(in the rows, 128 means zero)
Named turns come first, each shown by rows before and after it. Which turns, in which order, take the first row of each pair that follows to the second? Write the first one first, as in the answered first pair.
Z_301:
[144 124 125 129 119 157 137 130 108 114] => [135 128 125 141 127 159 117 140 105 133]
[116 136 122 117 154 133 179 101 149  94] => [166  96 114  99 162 119 139 164 118 131]
[140 129 129 124 129 116 115 119 126 126] => [133 135 132 129 132 115 111 115 125 135]
[124 157 147 132 105 143 139  91 150 119] => [173 112 139 106  96 129 117 136 129 123]
Z_424:
[107 153 152 135  90 175 120 126 127 119] => [143 121 144 117  81 162 112 154 116 110]
[108  84 142 156 168 136  95 155 110 158] => [ 92  93 142 163 167 139  97 144 115 156]
[ 97 161  98 170 161 135 133 123 148 179] => [ 84 147 133 188  99 152 121  94 137 145]
[ 85 119 189 185  94 140  53 140  86 169] => [130  86 174 158  94 126  45 175  76 168]
Z_974:
[110 134 144 157 124 135  97 144 114 153] => [116 137 134 150 142 130 102 151 114 165]
[186  91 155 134  92 132  83 172 110 120] => [195 109 109 109 158 122 113 192 126 147]
[144 156 113 123 158 126 111 131 134 143] => [127 168 122 131 149 134 121 107 141 129]
[136  93 140 125 125 128 146 164 113 138] => [132 107 128 118 147 127 159 163 119 144]
Z_357:
[139 110 131 107  93 130 140 119 132  99] => [143 120 108 107 147 121 124 156 129 159]
[172 116 110  88 115  97 148 158 114 107] => [128 165  92 107 171 102 165 140 137 140]
[ 96 134 165 151  89 145 120 114 115 139] => [123 111 157 139 102 134  99 153  97 159]
Then:
Between the rows of a pair lie two turns.
[168  93 115 112 109 118  89 145 115 122] => [ 92 166 110 150 146 137 117  88 149 137] => Z_357 then Z_974
[150 145  86 110 166 135 192 115 168  84] => [150 110 151 145  70 150 143 101 139  53] => Z_974 then Z_974
[126 121 143 151 102 125 103 133 111 135] => [135 110 138 136  91 124 116 129 114 118] => Z_301 then Z_301
[ 76 173 141 159 134 145 153  80 159 118] => [146  95 157 153 101 128  69 168 101 163] => Z_974 then Z_357
[133 119 115 124 115 120 149 105 140  96] => [151 103 121 123 106 114 127 126 124 106] => Z_974 then Z_974
[160 161  89  90 169 137 160 117 149 103] => [145 147 146 124  84 158 135  88 130  64] => Z_974 then Z_974
[166  92 159 121  91 122 124 147 104 126] => [127 147 129 115 136 126 190  99 150 112] => Z_357 then Z_301
[148 139 123  87 135 109 162  98 112  82] => [135 160 109 103 191 108 134 123 110 148] => Z_301 then Z_974
[165 102 106  92 131 118 157 140 142  85] => [102 159 112 142 185 127 134 136 152 160] => Z_301 then Z_974
[185  77 104  89  90 122 128 170 107  99] => [ 77 145 148 183 106 148  77 138 109 176] => Z_301 then Z_424
[132 139 117 145 175 128 117 157 120 155] => [164 102 139 133 115 131 112 160 104 114] => Z_357 then Z_357
[164  72 150 145 119 135 102 217 103 158] => [ 72 170 133 159 158 158 198 109 172 114] => Z_424 then Z_301
[ 99 139 151 150  91 143 128  92 128 105] => [153 119 106 112 157 115 114 164 114 163] => Z_357 then Z_974
[139 132 112  97 156 124 144 132 136 124] => [150 116 118  99 142 126 128 144 121 130] => Z_974 then Z_301
[120 153 104 104 155 130 163 102 154  96] => [106 161 108 132 181 127 125 128 140 158] => Z_301 then Z_301
[137 129  86 116 131 103 165 137 126 143] => [ 96 147 108 148 123 118 157 109 128 150] => Z_301 then Z_424
[103 153 120 126 172 121 118 147 139 174] => [111 131 146 114  94 133 154  98 148  80] => Z_301 then Z_974
[ 97 148 139 158 110 129 111 141 114 140] => [145 116 118 112  96 117 139 149 112  98] => Z_301 then Z_424
[ 77 168 163 170 106 146 117  97 135 114] => [187 105 104  85 135 107 138 174 123 101] => Z_301 then Z_424
[140  95 138 115  89 136 120 133 121 111] => [120 122 130 132 135 135  99 149 122 170] => Z_301 then Z_974
[129 140 125 126 153 125 112 149 116 153] => [103 155 142 141 131 138 127 112 124 131] => Z_974 then Z_424
[ 90 126 138 130 107 109 173  93 160  46] => [151  85 104  86 134  82 172 150 146  63] => Z_424 then Z_424
[150  91 142 104  72 135 132 119 125  78] => [121 143  98 110 190 125 134 146 146 166] => Z_974 then Z_357
[128 122 121 105  96 149 152  99 142 117] => [105 146 119 124 136 150 126 120 143 174] => Z_357 then Z_301
[138 126  85 113 118 118 188 116 156  90] => [171  95  81 113 138 105 142 174 129 142] => Z_974 then Z_357
[137 132  93  95 142 129 189 123 150  92] => [123 135 102 126 178 127 119 170 129 182] => Z_357 then Z_301
[199  70  79  52 138 133 183 128  92  65] => [137 126  83  73 150 152 223  70 124  49] => Z_357 then Z_357
[168  91 133 117  87 114 104 158 110 103] => [ 81 177 115 147 165 126 135 115 154 142] => Z_357 then Z_974
[169  97 134 103 123 113 121 171  97 147] => [149 129 114  87 137 117 188 122 131 103] => Z_357 then Z_301
[102 146 138 147 140 130 109 134 129 161] => [135 115 144 119  92 131 135 120 124  97] => Z_301 then Z_974
[146 106 115  97 147 116 147 117 111  87] => [ 95 140 126 130 164 134 146  91 127 107] => Z_301 then Z_301
[ 94 120 158 151  87 161  85 135  95 146] => [140 112 107 106 151 135  99 182 101 172] => Z_424 then Z_974
[122 109 129 111  91 116 140  80 126 132] => [118 109 136 125 103 115 104 106 110 177] => Z_974 then Z_301
[101 126 206 139 102 140 181  65 115  90] => [171 102 138  85 200 100 160 169  99 176] => Z_357 then Z_974
[153 122 127 101 136 106 157 160 127 139] => [117 134 157 122  91 122 164 115 134 112] => Z_301 then Z_357
[171  99 134 110 121 127  94 175 108 153] => [133 110 167 142  69 147 100 121 113 112] => Z_301 then Z_357
[169  94 112  98  85 126 139 128 131  75] => [ 72 164 139 174 114 149 115  94 148 134] => Z_301 then Z_357
[130  76 176 145  55 124  69 127 110 120] => [135 113 104 116 188 101  88 175 130 204] => Z_974 then Z_424
[145 129 100 116 173 117 146 139 122 136] => [144 132 101 110 164 117 161 123 129 116] => Z_301 then Z_301
[122 136 121 113  96 127 165 108 136  79] => [105 161  97 117 157 124 163 119 144 128] => Z_357 then Z_357
[141 127 125 119  96 126 145 115 131 101] => [146 136 101 105 142 119 153 131 135 123] => Z_424 then Z_424
[154 112 143 107 102 106 159 125 135  83] => [169 108 130 101 120 101 157 144 132  94] => Z_974 then Z_974
[141 130 140 127  94 153 115 137 110 166] => [138 141 132 114  91 154 152 106 130 122] => Z_357 then Z_301
[134 116 176 145  78 145 131 145 125 108] => [165 114 127 114 151 125 140 191 131 150] => Z_974 then Z_974
[113 136 114 142 116 160 171 119 134  99] => [146 110 103 121 109 149 166 148 121  96] => Z_424 then Z_424
[113 138 148 147 125 141  88 139 118 157] => [134 115 158 139  94 138  93 136 111 127] => Z_357 then Z_424
